One turning vector, and how many steps it has turned
The counts run from 0 to 409.
[154  70 149 151 125  87 141 131 157 151 159 146 109 128 144 145 119 152
 102  91  85  97 123 123  97 125 100 140 149 103 164 163 126 153 123 100
 127 102 143 154 104 115 143 120 103  69 133 140 167 163 171  93  93 131
 107 119 173 174 143 117 132  78 176 136 108 117 147 144 119 139 145 106] -> 243
[133 108 166 115 108  72 143  85 168 167 165 155 140 121 112 159 133 150
 121 105  67  87 172 110 112 111 120 108 120  90 167 102 189 155 100  97
 126 117 112 157 141 128 169 105  95 103 127 116 133 137 174 101 127 113
 131 108 153 138 138 123 122 115 127 176 120 125 149 146 112 161 135 113] -> 337
[142  97 159 144 102  73 127  98 168 149 154 145 137 121 123 155 109 159
 134  90  99 121 150 124 125  99 122 121 134 106 167 144 162 143 118  84
 123 109 118 183 133 128 182 100 104  99 136 110 134 136 175  92 131 105
 134 123 173 150 141 120 124  82 155 191 115 121 161 149 108 173 124 105] -> 354
[143  88 136 126 121  70 136 128 157 163 153 154 150 147 131 153 122 158
 106  91  72  92 164  93 145 110 111 111 130  94 168 123 177 138 116  82
 143 138 115 147 150 106 163 118  93  84 155 103 151 136 146  95 113 116
 113  77 135 165 150 163  93  79 145 146 104 144 136 121 123 156 135 123] -> 129
[144  95 162 144  98  66 148  96 152 164 156 155 156 134 129 150 113 140
 137  96 105 121 152 124 126 104 117 114 115 109 153 143 174 146 110  96
 132  98 126 181 148 115 170  95 100 101 127 115 128 144 176  96 123  98
 133 120 173 155 152 104 129  71 159 162 122 125 141 154 118 169 114 112] -> 360
[150 101 146 160 111  73 145 117 160 153 155 163 116 114 133 146 115 160
 107 104  99 113 141 126  97 115 128 123 149 101 149 153 155 150 119 112
 133  98 137 170 117  90 180 109 114  64 136 137 149 171 172  99 120 146
 138 149 181 181 145 114 143 106 180 153  94 104 132 156 116 144 123 112] -> 219
[146 117 148 124 117  90 149  93 182 160 155 167 124 136 127 146 132 196
 120  89  63  68 148 108 113 107 116 114 139  86 182 125 152 156 111 110
 117 106 138 124 114 106 142 139 102  86 123 119 151 162 176  94 102 138
 117 119 139 167 126 138 122 121 159 143 115 114 145 149 109 142 147 102] -> 276
[154  87 150 152 123  65 142 136 158 153 165 133 129 100 131 151 118 160
  92 111  75 109 128 129 106 128 118 128 146  95 163 137 153 142 109 120
 121 100 149 171 124 121 161 106 122  67 125 139 161 173 186 109  97 134
 117 127 161 172 152 102 155 102 182 122 109 132 138 137 117 151 128 116] -> 232
[154  81 140 135 113  71 144 133 167 162 158 171 130 120 151 143 123 131
 107 104  77  93 131 103 120 127 121 104 128  93 149 130 173 152 118 109
 122 125 129 155 141 113 182  71 108 100 131 152 153 142 144  83  95 132
 120 119 165 167 180 129 114  90 133 156 112 137 131 144 150 153 122 108] -> 396
[147  75 146 131 128  60 123 124 149 147 168 130 131 106 155 163 116 152
 100 106  94 116 148 113 101 109 119 149 140 112 160 126 172 147 128  84
 152 133 118 149 136 125 203 102 102  65 169 124 163 140 158 107 109 134
 132  99 167 161 144 122 133  95 159 140 110 144 147 124 111 151 126 134] -> 184
[149  71 146 132 122  63 145 117 138 162 161 154 137 127 154 145 117 142
 101 101  99 112 157 110  97 104 121 146 140 106 145 133 176 158 130  90
 151 120 115 138 143  94 200 112  98  62 172 128 150 150 158 110 119 137
 145 105 171 175 137 122 127  99 162 142 107 126 129 135 117 137 129 132] -> 190
[158  60 151 144 131  65 139 120 150 141 162 146 122 125 162 169 116 130
 103  87 113 112 148 106 103 105 114 133 145 116 151 134 157 162 126  91
 163 121 124 158 132 113 195 101 108  74 170 128 149 138 150 103 121 132
 130 105 179 170 150 119 130  88 156 147  97 137 134 138 119 148 115 127] -> 187
[144 114 158 133 109  78 161 100 187 160 151 168 132 138 117 150 129 193
 118  98  56  84 154 114 126 103 120 104 128  77 170 125 156 156 104 129
 118 108 149 145 121 103 136 121 111  87 114 120 141 171 178  95 114 128
 118 129 146 159 121 127 133 112 159 128 112 125 126 150 102 149 127 113] -> 281
[145  79 161 117 123  90 148 108 159 160 167 151 140 143 141 161 128 142
 121  89  69  94 148  86 136 125  95 103 120  95 172 127 156 152 107 101
 134 131 117 164 136 132 132  96  98  99 115 120 160 131 162  81 111 101
 107  83 142 145 158 127 112  67 150 135 117 147 138 130 126 168 121 104] -> 120
[162  85 143 148 124  57 147 121 184 145 160 158 116 117 153 159 136 165
 103 106  80  79 127 111 102 110 125 100 134  99 173 134 173 155 112 113
 128 116 153 131 124 134 185  90 118 101 157 137 134 158 153 108  89 163
 113 137 155 166 148 123 137 131 127 147 112 130 144 145 130 141 133 119] -> 14
[136  90 147 147 113  76 159 118 145 152 159 163 125 113 128 142 116 149
 110 118  84 101 121 123  93 124 119 120 142 104 151 152 160 158 113 123
 120  97 140 167 122 105 162 102 103  75 114 147 160 174 181  87 102 140
 129 143 186 171 151  98 148  96 176 139 103 110 134 148 128 153 132 113] -> 225
[153  92 145 154 121  58 140 138 153 152 167 129 142 103 134 144 119 164
  92 112  79 106 129 132 107 132 118 132 143  95 167 139 162 134 104 119
 122 101 153 167 120 120 164 114 119  71 132 127 158 181 183 116  89 135
 111 121 152 174 150 106 149 108 185 115 106 130 137 134 118 152 135 117] -> 233
[139  67 151 133 113  76 159 109 141 159 163 173 114 123 147 149 122 124
 106 109  97 101 148 105  88 111 112 133 135 106 138 139 166 175 124 100
 152 118 116 153 134  99 189  97  89  68 147 150 157 141 152  90 120 137
 140 116 188 166 150 114 135 101 154 145 103 122 130 146 128 143 124 126] -> 194
[135  78 148 129 127  85 165  87 157 145 171 155 138 163 141 173 110 169
 130  87  90  85 147 114 111  90 103 120 130 104 187 150 154 168 118 103
 137 105 137 130 109 135 126 134  88 113 132 100 136 162 173  88 107 112
 112 108 158 139 120 117 127  74 153 139 123 125 145 142 108 154 140 114] -> 303
[145  88 164 116 124  76 138 116 164 167 159 141 140 129 132 153 129 153
 112  96  57  96 160  95 143 125  99 117 122  90 173 110 162 142 110  92
 126 133 122 160 144 128 152 106  99  84 121 116 159 136 164  91 107 103
 117  76 127 152 158 140 113  78 153 137 114 155 143 123 121 164 122 110] -> 122
[154  73 149 147 123  88 140 129 163 161 157 144 117 126 146 139 118 159
 107  93  77  95 126 120 102 127  99 150 147 101 164 157 127 154 126  97
 120 106 140 149 111 108 150 131 100  63 134 139 169 161 176 100 101 130
 112 108 167 178 139 122 131  86 185 129 117 119 151 143 107 137 146 107] -> 244
[172  72 166 147 126  74 156 113 174 166 181 144 132 139 147 148 138 132
 114  92  84  89 169 107  87 122 109 106 138  82 163 117 160 163 120 124
 128 117 144 158 113 128 124 114 110 104 136 136 131 172 176 108 105 118
 115  99 153 156 134 106 126 103 136 140  81 130 126 161 131 145 133  97] -> 64
[158  66 147 157 126  63 157 121 171 149 181 139 135 119 146 157 116 158
 109 116  77  93 134 133  88 110 110 116 139  98 168 149 167 154 137 128
 119 114 157 155 120 147 141  94 112 107 129 138 131 176 170  88  86 120
 116 134 178 144 131 101 145  83 144 132 106 131 135 146 120 156 138 118] -> 40
[136  94 165 120 104  79 153  84 164 161 163 164 122 142 123 171 130 137
 128 102  79  88 167 110 103 100 114  98 118  91 162 120 179 167 109 103
 132 114 116 162 134 127 154 100  93 106 128 121 132 133 163  87 125 109
 127 116 169 141 138 121 115 104 121 180 110 123 145 152 120 159 136 109] -> 335
[127 100 137 120 124  74 148 112 165 135 162 166 129 125 137 181 117 162
 114 111  80  91 144  92 133 101 128  83 123 100 178 120 179 152 110 107
 143 133 127 163 137 126 181  82 103 104 124 121 150 127 144  72 112 129
 116 126 152 148 168 131 125  85 135 162 109 144 135 121 128 174 112 121] -> 150
[153  65 137 157 133  86 145 133 156 142 164 146 121 134 152 149 118 150
  98  93  89  93 113 123  93 124 100 134 144 107 172 164 134 150 122 105
 127 100 147 150 104 119 142 126  98  79 136 132 162 167 170  94  89 135
 105 113 171 173 147 116 127  82 175 130 102 117 145 136 123 138 147 110] -> 242
[154  72 155 146 123  76 150 104 157 174 177 137 142 137 145 127 126 155
 121 101  82  91 161 125  78 114 102 146 143 100 157 132 167 157 143 100
 118 116 130 123 119 129 141 130  91  85 147 131 141 181 179 103 101 117
 129  99 166 159 120 122 123  93 159 139 108 116 147 148 119 143 157 102] -> 55
[140 111 143 119 121  75 158  97 157 150 163 183 146 150 146 163 122 158
 133  96  98  90 161  86 139 102 127  81 121  95 170 123 183 157 100 100
 148 123 120 142 144 104 175 100 106 102 143 118 138 140 153  89 119 132
 126 105 143 162 165 134 112 100 140 153 104 133 122 133 135 162 107 121] -> 143
[144  65 135 135 127  70 157 110 133 152 170 167 131 141 160 154 121 127
 108 103 114  98 147 106  93 104 122 128 136 115 155 141 179 167 124  94
 160 120 118 137 131 101 191 105  93  78 169 138 153 150 152 104 109 143
 135 107 179 170 152 115 125 103 156 148  98 120 127 137 137 137 127 124] -> 192
[140 112 151 130 111  96 150  98 180 160 146 172 113 137 126 142 127 190
 114  93  58  71 146 113 109 103 111 113 140  83 173 136 144 160 118 110
 114 113 139 129 111 106 143 131  98  77 123 125 151 160 175  82 112 139
 121 124 150 166 123 143 124 110 158 146 112 114 144 151 110 143 147 105] -> 275
[133 105 134 132 127  65 147 111 175 140 172 145 141 127 121 167 121 199
 103 108  54  75 136 126 116 104 120 103 134  88 196 130 167 140 108 115
 123 112 153 134 113 144 138 125  99 106 127 104 148 166 172  95  90 128
 103 125 140 142 128 133 129  94 145 135 119 134 145 127 107 162 150 120] -> 289
[154  86 159 135 118  74 151  90 173 155 163 159 133 160 137 168 126 141
 129  81  99  95 179 106 111  87 114 102 124  95 170 130 163 162 109  94
 148 116 123 147 130 116 152 118  94 103 164 106 121 139 156 107 139 114
 124  98 164 155 125 131 104  97 127 174 100 123 136 157 112 145 132 114] -> 328
[165  95 141 147 128  79 127 117 185 147 175 147 124 137 131 149 130 153
 110  76  84  84 158 112  89 117 117 102 153  92 179 125 155 147 122 108
 123 118 133 156 105 135 137 121 110 107 142 128 140 162 165  94 116 126
 115 103 153 167 141 140 105 107 134 177  74 108 150 147 129 154 148  86] -> 76
[158  67 150 140  99  73 135 128 157 168 150 150 144 131 143 132 116 129
 111  93  88 114 143 116 123 117 105 139 123 104 147 144 164 145 135  81
 132 120 115 163 152 112 185  89  96  82 151 130 151 139 152  94 108 110
 125  97 174 171 161 132 105  64 157 161 124 127 149 144 129 151 133 116] -> 379
[152  99 119 152 120  69 137 134 169 142 153 182 142 133 161 137 108 159
 111  93 104 101 131 113 125 107 135 104 141 101 162 146 169 142 127 102
 130 116 137 136 123 105 196  94 116 101 150 130 141 168 145  82  97 139
 129 123 161 191 170 142 111  89 157 159  97 114 131 136 149 151 124 106] -> 407
[157  99 154 143 113  70 150  97 180 159 163 145 132 113 147 140 119 188
 126 103  76  96 144 131  94  99 127 130 145  94 163 131 160 159 130 114
 112 109 145 126 123 125 176 113 115  83 137 132 132 175 187  98 102 141
 142 145 165 162 123 110 158 114 168 138 122 112 150 156 110 150 129 111] -> 30
[156  87 145 132 110  72 136 130 173 164 149 164 125 107 142 140 125 137
 101 107  70  97 128 108 120 129 123 110 129  96 145 121 176 154 121 111
 118 133 125 163 140 114 183  70 111  86 131 154 159 140 147  82  95 131
 125 118 162 167 178 140 116  95 137 158 116 134 137 141 145 154 126 107] -> 397
[163  85 142 153 123  80 147 135 184 156 149 166 114 146 137 154 131 166
  97  86  70  77 142 107 113 109 114 101 142  83 165 145 136 155 116 126
 127 114 152 147 113 101 131 124 108  88 143 125 146 163 151  95 105 140
  96 116 157 177 129 145 105 104 144 143  88 123 124 151 120 133 146 115] -> 267
[162  60 155 153 122  79 156 114 163 168 169 142 133 141 145 131 117 146
 116  96  87 100 159 128  83 108 102 141 143 101 152 146 147 157 148 112
 123 112 137 142 116 127 128 124 101  87 141 128 133 177 169  92 107 113
 130 110 179 160 114 118 124  78 152 141 102 112 140 156 115 140 144 109] -> 53
[155  92 136 147 131  76 124 120 177 154 176 142 132 133 134 144 133 159
 110  80  79  82 160 109  89 124 119 104 151  90 181 123 158 138 125 100
 121 119 128 147 108 134 139 129 108 108 149 121 140 166 165 101 108 126
 111  98 147 163 141 139 101 112 136 173  79 107 151 138 131 155 156  86] -> 75
